Each row is where one point has got to under a steady rotation. How many ticks took it there?
The counts run from 0 to 698.
[ -6   1  21 -14  14   3 -15   6   3 -19 -28  10   7 -13   8   0  -4  14
 -17   5  -5  29  36 -14 -45  -3  -3   7  -7   7 -17  12 -29  -1  30 -11]  458
[ 11  -4  35  -8  11   9 -17  -1 -27   2 -32  15 -10  -6  -1 -20  -4   9
 -28  10 -12  17  22  -9 -41   3   3 -10  -7   2  -5   0 -24   6  25  -1]  524
[-11  -2  34 -17  10   3 -12  10 -17 -21 -23  19  21 -22   2  13 -13  12
 -22  -1  -8  -8  32 -19   2 -23   3 -11  -7 -15  -6   1 -25   1  27 -17]  572
[  1  -5  33  10  24   8 -15  -2 -36 -15 -19  14   9   1  -9  -4  -1  -1
 -17   6 -12  21  25 -19   4  13   7  -4  -4 -32 -16  27 -27 -10   6  11]  502
[-14   1   8  13  24   9 -15   2 -12  -6 -29 -16   5  25 -10  20  15   1
 -31  12   6  47   6  -3 -10   9  -1   2 -24 -14  -2  15 -37  -9  -7   3]  127
[ -1  18   7  -3 -24  14 -17   6   6 -14 -47  -8  -4  30  -8   9   7  -4
  -4   2  10  10  -7 -17 -19  15  -3 -26  18 -19  21 -12  -1 -29  -2  -3]  287
[  6   0  10  29 -15  18  -4   0 -16  -6 -44 -20 -16  25 -15   9  12  -4
 -18   3  11   2   1   9  -4  18   9 -19   3 -37  16  -7 -20 -17 -14  12]  596
[  9   2   9   0  -9   7   2  14  13 -20 -25  12   0  -5  17   9 -11  17
 -10   7  -4 -22  43 -28  14  15   8 -17  16 -41  -6   6 -10  -6  16  -7]  407
[  3  11  17 -33 -13  15 -15   2  19   7 -37  -1  -9  13  10  20  -6  12
 -27   8  13   1  21 -15 -28  14  -5 -36   7 -10  23  -8   7   1   8 -20]  298
[-16   4   6  -2  13  14 -30  21   6 -12 -25  10   5  32  -4   5   2   2
 -32  21  -4  41  -9 -33  -6   1  -1 -13 -16 -19  -4   6 -15 -11   6  -1]  45
[-14   8  24   5  15  -4 -26  22  -6 -28 -14   8  31   7 -11  -4  -8  -2
 -14  -3  -4  16  16 -39  11   4   1  -1   0 -19 -12  10 -29 -25  11  -5]  664
[  3   0 -13  17 -27  19  -5  -7   6 -21 -46 -16 -24  19  -5  13  19   8
  -6  18   9  14  17   5 -24   3  10 -11  17 -21  -4 -10 -18 -23  -5  11]  450
[  3   8  -1   2 -18   9 -15  12  13 -22 -40   2  -4  39 -13   2   8   2
 -11   6   1  15  -3 -30 -21  21 -10 -23  20 -22  15  -4   0 -23  -1 -10]  206
[  6 -12  35   4   1   3 -23 -18 -39 -24 -25  14   7  -6 -28  -1   9  -6
 -22   5 -11  15  16  -2 -27  -9 -15 -16   1 -13   0  10 -24   1   4 -11]  106
[ 13  -5  39  17  -3  -2   6   5 -24   0 -42  -8  -8  -6 -11  -2  -7   6
 -23 -16   9   4  31   7 -28  16   9  -1  -6 -18   5   0 -42   4  18  -1]  36
[ 17  -3  29   3  -8   5  -3 -16 -30  -4 -34   0 -11  10  -8  -3   0   9
 -11   3   6  13  33  -7  -3  23  17 -26  17 -25 -19   3 -23 -26  -8  13]  194
[ -4  -5 -19  23 -23  26 -16  -8  19 -32 -27 -17  -5  -5   5  36  18   4
  -6  19   6   1  20  11 -14  -7  -4  -8  14 -32  10  -2 -11  -9  -5   6]  76
[  1  11  24  15  -6  16 -25  13 -26 -10 -46   4  -8  22 -10  -9   2  -7
 -13   2  -4   3 -16  -7  -9  12  12 -24   3 -33  24  -9  -4 -23  10  10]  514
[  6  -5  23  20  11  14 -16  -9 -35  -2 -19  -9  -5 -14   0   2   4   4
 -15   9   1   4  36   9   4  15  18 -14  -2 -33 -12   9 -28 -14   0  29]  340
[ 13  -8  -3  21 -20  16 -12 -10   3  -6 -31 -11 -16  27 -16  16  22  -1
 -30  19   8  19  11  -2 -29  19 -12 -20   7 -27  12   1 -11  -1 -14   1]  43
[-15 -11   5  15  -6   3 -23  21   9   5  -1 -24   3 -16   4  19 -10   8
 -39   9   9  -5  31 -19  -1  -2  10 -13 -12 -26 -12 -10 -40  -2   7   7]  343
[ 14  -8  -4  -7 -29  14 -12 -18  15 -12 -24  -8 -15  -1   4  17  13  12
 -15  19  12  14  34   2 -46  10 -16 -22  19  -5   3  -1 -11   7  -4 -12]  461
[ -1 -16  19   9   2   4 -12  16 -10 -15 -14  11  -5 -14   0   0 -15  10
 -38  11 -14  -4  31 -29  -5 -15   7 -10 -11 -21 -26  -4 -38   7  23  -1]  425
[  8   6  26   4  19  12  -2 -11 -28  -8 -47   6  -5  17  -7  -3  10   9
 -13   9  -3  38  17  -1 -15  18  13   2  -7 -15 -11  22 -25 -11  -1  11]  128
[ -8   6   7 -15  -8   1  -3  20  32 -33 -27   5  10  -9  18  14  -6  16
  -5   3  -1  -2  40 -30 -13  -2   1   0   9 -16 -11   5 -17  -4  25 -22]  473
[-13  17  21 -17  11  29 -37   2 -19 -18 -34   9   2 -14  19  14   1   0
 -13  12  -6   5  -5   8 -14 -13   0 -24 -10 -19  29   0   4   0  17   3]  155
[ -7 -11   8   2   2   7 -13   1 -14 -33 -19  13   5  19 -21   9   8   0
 -29  18  -6  27  12 -33   4 -16   2 -15   1 -22 -26   9 -27 -17  -5   0]  110
[ 17  -1   2  -5 -12   0   3   1  25  -9 -27  -2 -12  18   3   4   5  19
 -11   8   7  19  47 -26 -21  27   1 -10  16 -16 -19  12 -17 -12   1  -8]  293
[  4 -10  39   8   5  10 -16  -2 -31  13 -24 -13  -6 -16  -6   7  -7   3
 -38   1   4  -5  17  13 -16   3   7 -23 -20 -21  18  -4 -31  11   6   1]  508
[-12 -14   7  28  16   6 -18   4  -9 -19  -3 -10  18   2 -13  20   9  -4
 -25   8  -1  22  22 -19  11   5  -3   2 -13 -32 -12  23 -42  -5  -7   6]  501
[ 14   3  16  10   1  12   5  -9  -7  -9 -35  -9  -5 -12  11  22   0  15
  -6   2  10 -17  47   9  13  21  14 -11   6 -46   3  13 -21  -1  -2   6]  406
[-25  12  19 -11  29  14 -32   8  -2 -18 -17   0  27  -3  11  30   0   3
 -18   8   4  20  15 -24  27  -1   6  -7 -11 -30  -4  19 -17 -17   4   1]  485
[ -3  -9 -11  12  -5  20 -13 -13  15 -24 -17  -9   1   7   1  43  18   6
 -19  21   5  10  30  -5  17   6  -2 -14   2 -40  -3  18 -12  -4 -18  -2]  402
